One vector is turned by the same rotation once a step. Each row is the vector after some number of steps, and that number follows the row.
The counts run from 0 to 835.
[-1.64 -1.61  6.83  2.09 -2.59 -0.76 -1.53 -0.39  2.75  3.81 -2.27  1.10
 -1.26 -1.58 -0.67  0.72  0.65 -1.83 -1.99  1.67  0.31 -1.87 -0.46  2.78
 -1.60 -1.28  0.41  2.22 -0.47 -1.93 -0.41 -0.41 -1.67 -0.79  1.34 -4.09
 -1.75  3.52 -1.30 -2.56 -0.49 -0.01 -1.96 -1.37 -1.87  0.51 -1.06 -0.63]	272
[ 1.87  1.97  1.81  0.90  0.43  0.84 -3.96  0.70  2.14  3.20 -4.78  2.85
 -1.28 -2.45 -0.41 -1.57  0.54 -3.89  0.60 -0.35  0.04 -0.20  2.23  2.99
 -4.85  0.00 -0.88  0.81  1.53 -1.31 -0.42 -3.26  1.12  0.20  1.40 -0.81
 -0.89 -1.17 -1.28 -3.34 -1.88  0.15  1.14  1.96 -1.26  1.47 -2.99  0.74]	577
[-0.17  1.32  4.85  2.45 -0.38  0.59 -2.85 -1.81  0.71  1.96 -5.48 -0.07
 -2.36 -2.78  0.54 -0.49  2.18 -5.27 -0.44 -0.41  1.39 -0.66  0.91 -0.99
 -3.95 -0.98 -2.28  3.69  0.32 -1.24  1.52  0.85  1.82  1.17  1.70 -2.23
 -0.18  1.85 -1.10 -1.50 -1.87  0.17 -0.32  1.56  0.95  0.75 -1.09 -1.66]	587
[-2.04  0.68  4.86 -0.30 -0.41 -0.06  0.03  1.05  2.89  0.03 -4.82  1.64
 -0.96 -1.76 -0.54 -1.20  2.92 -1.26 -3.14 -1.65  2.06 -0.90  0.07  2.58
 -0.79  0.16 -0.80  1.00  0.23 -2.42  0.41 -1.82  3.00 -1.40  2.98 -4.27
 -0.41  3.14  0.00  0.59 -0.89 -1.21 -1.98 -0.06 -2.41  1.11 -3.06  1.01]	269
[ 1.43 -0.71  3.40 -0.86 -1.73  0.62 -0.90 -0.32  2.39  3.21 -3.53  0.12
 -0.19 -2.17 -0.72 -1.69  1.92 -2.92 -2.09  3.46  0.65 -0.38  2.11  2.37
 -3.30  0.49 -3.30  2.50  1.47 -0.94  1.86 -2.59 -0.14 -1.41 -0.17 -4.75
 -2.68  0.78  0.44 -3.19 -0.08 -2.14 -2.32 -0.78 -2.09 -0.48 -2.12 -1.47]	808
[-1.26  0.94  4.85  0.93 -0.49 -1.29 -4.43 -1.16  2.24  3.31 -2.26  1.24
 -0.25 -0.64  0.29 -1.51  2.07 -1.88 -0.43  1.22  0.10 -1.94  0.23  2.49
 -2.24 -1.37  0.01 -0.32  0.15 -1.97 -0.83 -3.07  0.52 -2.76  0.73 -2.74
  0.45  3.05 -1.71 -4.40  1.11  0.85  3.21 -1.13  2.16  0.45 -3.64 -0.33]	313
[ 0.34  0.25  3.59  1.38 -1.61  0.54 -0.94  1.47  2.41  0.56 -3.31  1.02
 -2.59 -2.47 -2.23  0.47  1.74 -2.05 -1.98 -0.31  0.79 -0.20  2.93  0.39
 -4.22 -1.00 -3.64  2.95  0.41 -1.70  1.75 -0.87  3.56 -1.41  0.82 -4.67
 -2.74  1.32  0.55 -2.05 -0.38 -1.05 -1.90  1.16 -1.19 -1.44 -1.26 -2.07]	585
[-1.83  1.43  4.69  0.21  0.46 -2.33 -3.47  1.28  1.28  4.50 -2.59  2.33
 -0.08 -1.09  0.14 -0.71  1.62 -0.67  0.37  1.38 -0.10 -1.71  1.01  1.18
 -2.42 -0.95 -2.45  0.98  0.89 -2.23 -1.63  1.00  3.42 -1.37  1.40 -0.11
 -0.90  2.18 -3.48 -3.67 -1.06 -1.04  1.83 -1.43 -2.01  0.35 -3.60 -0.21]	802
[ 0.87  0.03  3.50 -2.06 -1.65  0.06 -1.38  2.15  3.26  4.22 -2.55  2.88
 -1.35 -2.00  1.72  0.03  0.06 -3.49 -1.79  0.42 -0.40 -0.12  0.45  0.98
 -4.32  1.61 -0.35  2.59  0.32 -1.99  1.16  0.82  2.87 -0.19  1.98 -0.87
  1.40 -0.43 -0.88 -4.05 -0.64 -1.86 -2.08  1.73 -2.30  0.80 -3.89 -3.85]	738
[-1.88 -0.24  4.29 -0.28 -0.97 -0.27 -1.58  1.90  2.94  2.47 -1.40  4.65
 -0.62 -1.69 -1.32 -0.29  1.93  1.14 -2.55 -1.03 -1.23 -1.02 -1.34  4.23
 -0.72  1.99  0.93 -0.18  0.09 -1.24  1.33 -4.19  0.64 -2.42  1.32 -3.87
 -1.01  1.52 -0.52 -2.01 -0.21 -0.35 -1.82  1.10 -1.59  1.40 -2.97 -0.71]	827
[-0.32  0.52  2.23  1.91 -1.23 -1.79  0.01 -0.79  1.62  3.24 -2.47  0.91
 -2.24 -3.57 -2.20  1.43 -0.41 -2.16 -3.22  0.53 -0.22  0.37  0.77  2.03
 -3.66  0.56 -2.99  2.83  1.48 -0.96  3.11 -0.71  1.03  0.12  1.03 -3.37
 -1.18  1.82 -0.72 -1.80 -0.51 -2.21 -3.05  0.46 -3.61 -0.99 -2.44 -3.31]	552
[-0.43  0.50  2.35  0.70 -1.07  1.56  0.42  2.69  2.66  1.29 -4.49  2.28
 -1.97 -3.96  0.07  0.52  3.81 -2.33 -1.98  0.33  1.84 -0.15  1.11  0.75
 -1.86  0.48 -2.39  2.98  2.46 -3.00  3.03 -2.23  3.72  0.40  1.53 -2.16
 -2.36  0.19 -2.20 -1.17  1.82 -0.87 -0.87  1.70 -2.21  1.35 -0.54 -1.04]	748
[-0.30  0.71  1.05 -0.59 -0.47 -0.25 -1.36  1.54  3.30  2.10 -5.21  1.88
 -1.49 -3.29 -0.12  0.26  1.63 -2.71 -2.45 -0.49 -0.09 -0.39 -0.17  1.39
 -3.20  0.23 -0.23  2.31  2.59 -2.20  2.06 -2.80  1.85  0.76  2.67 -1.86
 -0.50  0.08 -1.37 -3.18  2.61 -3.13 -2.82  1.87 -2.62  1.40 -1.85 -1.25]	64
[ 0.45  0.30  4.69  3.27 -2.18 -0.01 -2.51  0.95  1.72  0.30 -2.68  2.29
 -1.45 -3.16 -2.59  0.61  2.02 -1.15 -2.51 -1.57 -0.04  0.70  1.11  1.93
 -2.87  1.91 -0.85  1.19  0.68 -2.99  1.14 -3.93  0.87 -1.51  3.50 -3.72
  0.75  2.04  0.26  1.46  0.78 -0.43 -1.57 -0.29 -1.87  0.94 -1.67 -0.98]	595
[-2.90 -1.95  4.37 -0.13 -2.46  1.46  0.97  0.56  3.29  1.70 -2.30  2.09
 -0.62 -3.42 -1.38  0.54  0.87 -3.39 -2.10  2.15  0.63  0.73  1.36  2.02
 -2.01  1.83 -2.26  2.09  1.06 -0.78  3.13 -1.82  1.38 -2.30  0.17 -2.84
 -2.54  1.72 -1.14 -1.86 -0.06 -1.05 -2.01  0.60 -1.98  0.51 -2.97 -2.06]	422
[-1.69  1.32  5.20  0.70 -2.00 -1.67 -0.50 -0.99  2.93  1.99 -2.97  1.34
 -3.38 -2.67  1.28  1.25 -0.52 -3.13 -3.08 -0.53  0.75 -3.15 -2.71  1.35
 -1.22 -2.16 -0.44  3.18  0.21 -2.84  0.62 -0.11  1.31 -1.71  1.37 -1.72
 -0.14  2.33 -0.98 -2.35  0.88  0.70  0.55  1.61 -0.98  1.25 -1.96 -2.09]	365
[-2.45  2.28  4.60  3.27  1.39 -1.45 -4.04 -1.71  2.41  1.80 -4.57  1.35
 -1.80 -1.05 -0.20 -0.94  4.84 -3.07 -2.06  0.43  1.17 -1.99 -1.04  3.27
 -0.45 -0.10 -0.92  0.09  0.04 -0.34  0.40 -1.79 -0.75  0.25  2.21 -2.46
 -1.33  2.18 -0.28 -1.30 -1.88 -1.16  0.87 -1.46  0.95  1.05 -2.05  1.87]	173
[-1.31 -2.06  3.60  0.87 -0.61 -0.34 -0.97  2.29  3.48  4.73 -0.85  2.87
  0.77 -1.28 -2.73  1.36  1.12 -0.22 -1.21  1.50  0.21 -1.67  2.22  2.28
 -2.21  0.98 -0.73  1.20 -0.29 -2.99  0.79 -2.10  2.27 -1.60  2.78 -3.41
 -2.08  2.14 -0.62 -2.59  1.12 -0.98 -2.09 -0.13 -3.39  0.50 -2.29 -1.09]	701
[ 2.22  0.11  5.83  1.91 -2.17  1.27 -1.94  2.37  4.01  2.84 -0.55  3.28
 -1.79 -0.32 -2.01  0.23  1.22 -1.40 -1.39 -1.11  0.41 -1.14  1.69  3.36
 -2.86  1.02 -1.61  0.83 -0.09 -3.21  0.67 -0.24  1.00 -2.00  1.71 -3.46
 -1.49  1.33  0.84 -0.26 -1.15  0.36 -2.18  0.90 -2.43 -0.77 -2.74 -1.16]	306
[-1.52  2.43  3.22 -1.65 -2.59  0.05  0.02  1.52  2.80  1.45 -2.58  2.86
 -3.86 -3.89 -0.43  0.29  0.19 -2.65 -2.56  0.89 -0.82 -0.01 -0.25  1.62
 -1.87  0.08 -1.98  2.91  0.31 -0.37  0.42 -1.03  3.80 -2.25  0.53 -2.64
 -1.33  0.43 -2.25 -3.25  0.56 -0.61  0.75  1.52 -2.81  1.34 -2.39 -1.85]	96
[-2.06 -0.42  2.44  1.87 -0.03 -0.02 -0.73 -1.85  3.58  3.17 -4.18  1.15
  0.59 -3.59 -0.92  0.97  0.38 -4.81  0.67 -1.75  0.37 -0.40  0.67  1.54
 -3.83 -1.16  0.66  0.19  1.31 -1.02  1.55 -2.79  0.16 -0.98  0.75 -0.68
 -1.14  2.46 -0.75 -4.34  1.26 -2.48  0.20  3.11  0.81  0.44 -3.36 -0.78]	517
[-1.11  0.23  2.93 -2.17 -1.31  1.58 -1.14  1.57  1.59  2.99 -4.57  0.44
 -1.93 -2.79  0.50 -1.22  0.44 -2.43 -1.82  1.24 -0.37 -0.18  3.48  0.85
 -3.10  1.35 -1.94  2.73  1.49 -0.91  2.78 -0.58  3.66  0.45  1.09 -3.39
 -0.32  0.75 -1.68 -3.55 -1.68  0.92 -1.60  1.03 -2.03  2.11 -2.41 -1.22]	320
[ 0.35  1.26  2.52 -1.24  0.29  0.84  0.28  1.15  2.39  3.14 -4.11  2.13
  0.33 -1.80 -0.06 -2.93  2.53 -1.81 -0.41 -2.44  0.07 -1.38  1.87  2.34
 -3.32  0.30 -1.94  1.38  0.74 -0.97  0.99 -0.69  3.13  0.37  0.75 -2.62
 -1.30  0.55 -0.78 -3.25 -0.94 -0.41 -1.51  3.51 -1.84  0.28 -2.70  0.60]	353
[-1.48  1.90  4.95  2.30  0.05 -1.73 -5.38  0.71 -0.32  2.64 -3.96  2.96
 -1.46 -2.07  0.94 -1.45  2.67 -2.34 -1.05 -1.43 -0.59 -0.27 -1.57  3.89
 -1.10  1.13  0.42 -0.21  1.73 -1.23  1.24 -2.66 -0.17  1.39  2.11 -1.21
  1.50  1.99 -1.60 -0.48 -2.14  0.58 -0.38  0.05  0.31  2.42 -3.74  0.43]	824
[ 0.91  0.58  4.06  3.56 -0.36 -0.94 -4.31  0.15  1.70  2.49 -1.47  3.33
 -1.85 -2.12 -0.89  0.45  1.68 -2.39 -1.14 -2.08 -0.06  1.65  1.34  2.94
 -1.80  3.90 -0.54 -1.18  1.68 -1.34  3.84 -3.39 -0.39  0.17  2.26 -1.09
  1.52  0.86  0.42  0.23 -1.22  1.04 -0.46 -0.91  0.34  1.21 -3.46 -1.56]	242
[-1.39  2.85  2.25  2.08  1.96 -2.14 -1.76 -3.22  0.91  2.72 -4.46  1.14
 -0.16 -1.89 -0.67 -2.05  1.82 -2.98 -0.75 -2.39  0.34  0.46 -0.25  2.95
 -3.13 -0.42 -1.71 -0.86  0.18  0.70  0.98 -2.21  1.02 -0.70  0.76 -2.57
  0.05  2.72 -1.40 -3.01 -1.66 -1.66  0.75  1.04  0.51 -0.01 -4.68  0.59]	452
[-0.60  0.41  7.38  3.58 -2.68 -1.71 -1.91  0.01  1.13  3.07 -1.50  1.13
 -1.22 -2.29 -0.31 -0.87  3.33 -1.67 -1.83 -0.58  1.63 -1.00 -0.86  3.24
 -1.43 -0.87 -1.56  1.11 -0.83 -1.10  1.03 -0.35 -1.45 -0.49 -1.59 -3.10
 -0.63  3.44 -1.46  0.01 -0.09 -0.81 -1.15 -0.31 -1.27  0.23 -2.28 -1.44]	723
[-0.39  0.67  4.45  1.43  1.71 -0.89 -5.91  1.19  1.60  4.33 -4.02  1.66
 -0.04 -0.39  1.29 -1.56  2.97 -2.13 -0.04 -0.39  0.37 -2.61  0.83  0.97
 -1.45  0.68  0.01  0.51  1.89 -3.13  1.64 -0.12 -0.26  1.67  3.09 -0.86
  0.30  2.01 -0.52 -2.42 -1.05  0.76 -0.70  0.13  1.51  1.00 -1.92  0.66]	438
[ 0.68 -0.91  3.15  0.65 -1.67 -1.11 -1.04  0.35 -0.74  3.08 -2.82  1.42
 -2.14 -3.59  1.25 -0.26  0.41 -1.90 -3.15  0.49  1.39 -0.29  0.08  3.10
 -3.80 -1.19 -3.57  2.16  2.58 -2.40  1.79 -2.20  2.68 -1.18 -1.52 -2.73
 -1.16  1.25 -0.55 -3.68 -0.64 -0.10 -0.97  0.02 -1.62 -0.68 -2.25 -4.05]	682
[ 0.34 -1.72  1.60  2.60  1.47  0.15 -1.10 -0.15  2.91  4.90 -3.04  2.48
  1.38 -1.43 -1.51 -0.33  2.00 -2.65 -0.45 -1.45  0.82  0.38  3.40  3.26
 -4.33  1.57 -0.37 -0.31  1.24 -2.27  2.87 -3.45  1.49  0.02  1.41 -2.76
 -0.66  0.06  1.03 -3.63 -0.37  0.14  0.13  0.99 -1.08  0.31 -3.29  0.02]	251
[-1.97  1.59  5.07  3.27 -0.19 -0.82 -1.53 -0.09  3.22 -0.39 -3.72  1.46
 -1.02 -0.80 -1.55 -1.22  2.57 -1.91 -1.62 -3.52  1.17 -0.20  1.04  4.16
 -1.71  0.46 -1.33 -1.12  0.54 -0.94  1.39 -2.58  0.10 -0.28  1.92 -3.45
 -0.05  3.84  1.15  0.34 -1.07 -1.74 -1.89 -0.10 -0.45 -0.66 -3.88  1.22]	721
[-0.80  0.34  4.61  3.00 -1.40  1.36 -1.36  0.77 -0.60  1.41 -3.31  2.32
 -0.41 -2.45 -2.93 -1.66  1.79 -2.09 -0.06 -2.14 -0.22  0.37  0.83  2.21
 -4.17  0.78 -2.13  1.21  2.07 -0.41  1.79 -1.91  1.05 -1.14 -0.08 -3.13
 -2.14  3.22  0.20 -0.24 -2.33  0.27 -2.02  2.53 -0.08 -1.05 -3.07 -1.68]	456
[ 0.83  2.28  2.58  3.45  0.88 -0.14 -2.95  1.42  2.30  3.60 -1.72  3.28
 -0.16 -1.94 -3.44 -0.70  2.22 -0.29  0.70 -2.75 -0.26  0.33  3.54  2.86
 -3.93  0.68 -1.47 -0.70  1.65 -0.86  1.11 -2.78  2.20 -1.25  1.39 -1.63
 -0.06  1.87 -1.19 -1.96 -0.08 -1.39  1.94  0.98 -1.09 -0.56 -3.65 -0.10]	349
[ 1.27  1.23  1.89  3.01 -0.62 -0.07 -2.26 -1.57  1.69  4.72 -2.48  1.36
  1.03 -3.20 -2.28 -0.10  0.78 -1.86  0.20 -1.41 -1.85  1.14  2.23  0.26
 -4.15  2.44 -0.20  1.06  0.64 -1.50  3.10 -2.60  0.98  0.15  3.70 -3.31
  1.27  2.52 -0.34 -2.39  0.76 -0.65 -1.15  2.53  0.15  0.51 -2.86 -2.16]	284
[-1.30  1.07  2.43  0.12 -1.83  0.12 -0.37  1.89  4.66  0.20 -3.78  2.58
 -0.40 -2.42 -1.03 -0.46  2.79 -2.21 -2.15 -0.94  0.69  0.31 -0.10  2.91
 -1.80  2.03 -1.26 -0.68  1.00  0.23  2.87 -4.19  0.44 -1.31 -0.04 -2.58
 -1.70  0.56 -1.24 -1.96  1.59 -3.75 -2.51  0.44 -1.64 -0.02 -4.59 -1.30]	292
[-1.25  1.00  3.79  3.15 -0.69 -0.75 -1.89 -0.79  2.98  1.10 -2.55  2.79
 -0.67 -2.44 -2.34  1.03  3.35 -1.66 -1.83 -3.02  0.20  0.08  0.19  1.15
 -0.96  2.43  0.50  0.94 -0.57 -2.32  2.61 -4.06  0.07 -1.33  4.56 -3.36
  1.21  2.79  0.38  0.41  1.54 -0.19 -0.56  0.68  0.80  2.05 -2.20 -0.51]	14
[-0.96 -0.06  3.05  2.34  2.04 -1.29 -4.43  1.66  1.17  5.04 -2.84  2.84
 -0.86 -1.98 -1.15  0.38 -0.06 -1.86  0.17 -2.40 -1.19 -0.63  0.95  2.05
 -2.32  1.22  0.04  0.67  2.75 -2.57  2.14 -1.54  1.31  2.14  3.38 -0.16
  0.95  2.10 -0.80 -1.89 -1.64  1.32 -0.82  2.28 -1.06  1.92 -2.78  0.23]	19
[-1.79  1.37  3.82  1.10 -1.27 -0.95 -1.36  1.22  4.37  0.15 -1.84  2.46
 -2.12 -2.44 -0.98  1.13  2.47 -0.26 -3.84 -0.82 -0.47 -0.62 -0.96  2.39
  0.15  2.21 -0.25  0.50 -0.22 -2.40  2.30 -3.90  1.71 -1.20  3.76 -4.07
  0.23  1.73  0.48 -0.56  1.27 -1.35 -1.93  0.43 -0.40  1.70 -2.21 -1.24]	13
[-1.81  0.06  3.17  2.06 -0.70  0.42 -2.36 -0.02  3.16 -0.11 -2.70  2.37
 -2.12 -1.31 -1.21  0.40  2.89 -1.56 -2.85 -0.98  1.10 -0.40  0.02  4.64
 -2.22  0.51 -0.36 -0.53  0.10 -1.87 -0.27 -5.08  1.52 -2.37  1.76 -4.68
 -1.00  1.25  1.39 -1.39 -0.90  0.13  0.71 -1.25 -0.58  0.52 -2.08  0.97]	46
[-3.07 -1.01  2.64  0.30  0.64 -2.46 -0.79  0.21  2.95  2.80 -2.00  0.95
 -0.18 -2.11 -0.51  0.93  2.43 -2.24 -3.32  1.30  1.76 -1.12  0.23  2.69
 -0.60 -0.30 -3.67  0.34  3.03 -0.89  3.45 -2.70  1.16 -0.41 -0.30 -2.05
 -2.46  3.42 -0.52 -2.62  2.00 -3.01 -1.96 -1.64 -2.05  0.58 -3.87 -1.65]	68
[ 0.02  1.70  2.08  2.33 -0.84 -0.51 -2.42  1.39 -0.16  0.72 -3.39  1.63
 -2.45 -2.93 -1.63  0.78  2.83 -0.23 -3.14 -1.70  0.68  0.58  0.14  1.77
 -3.66 -0.12 -3.28  0.36  2.27 -1.28  3.03 -3.91  3.08  0.48  1.14 -3.74
 -1.34  1.73  0.66 -1.11 -0.66 -1.84 -2.00  0.57  0.18 -1.33 -1.80 -2.01]	232
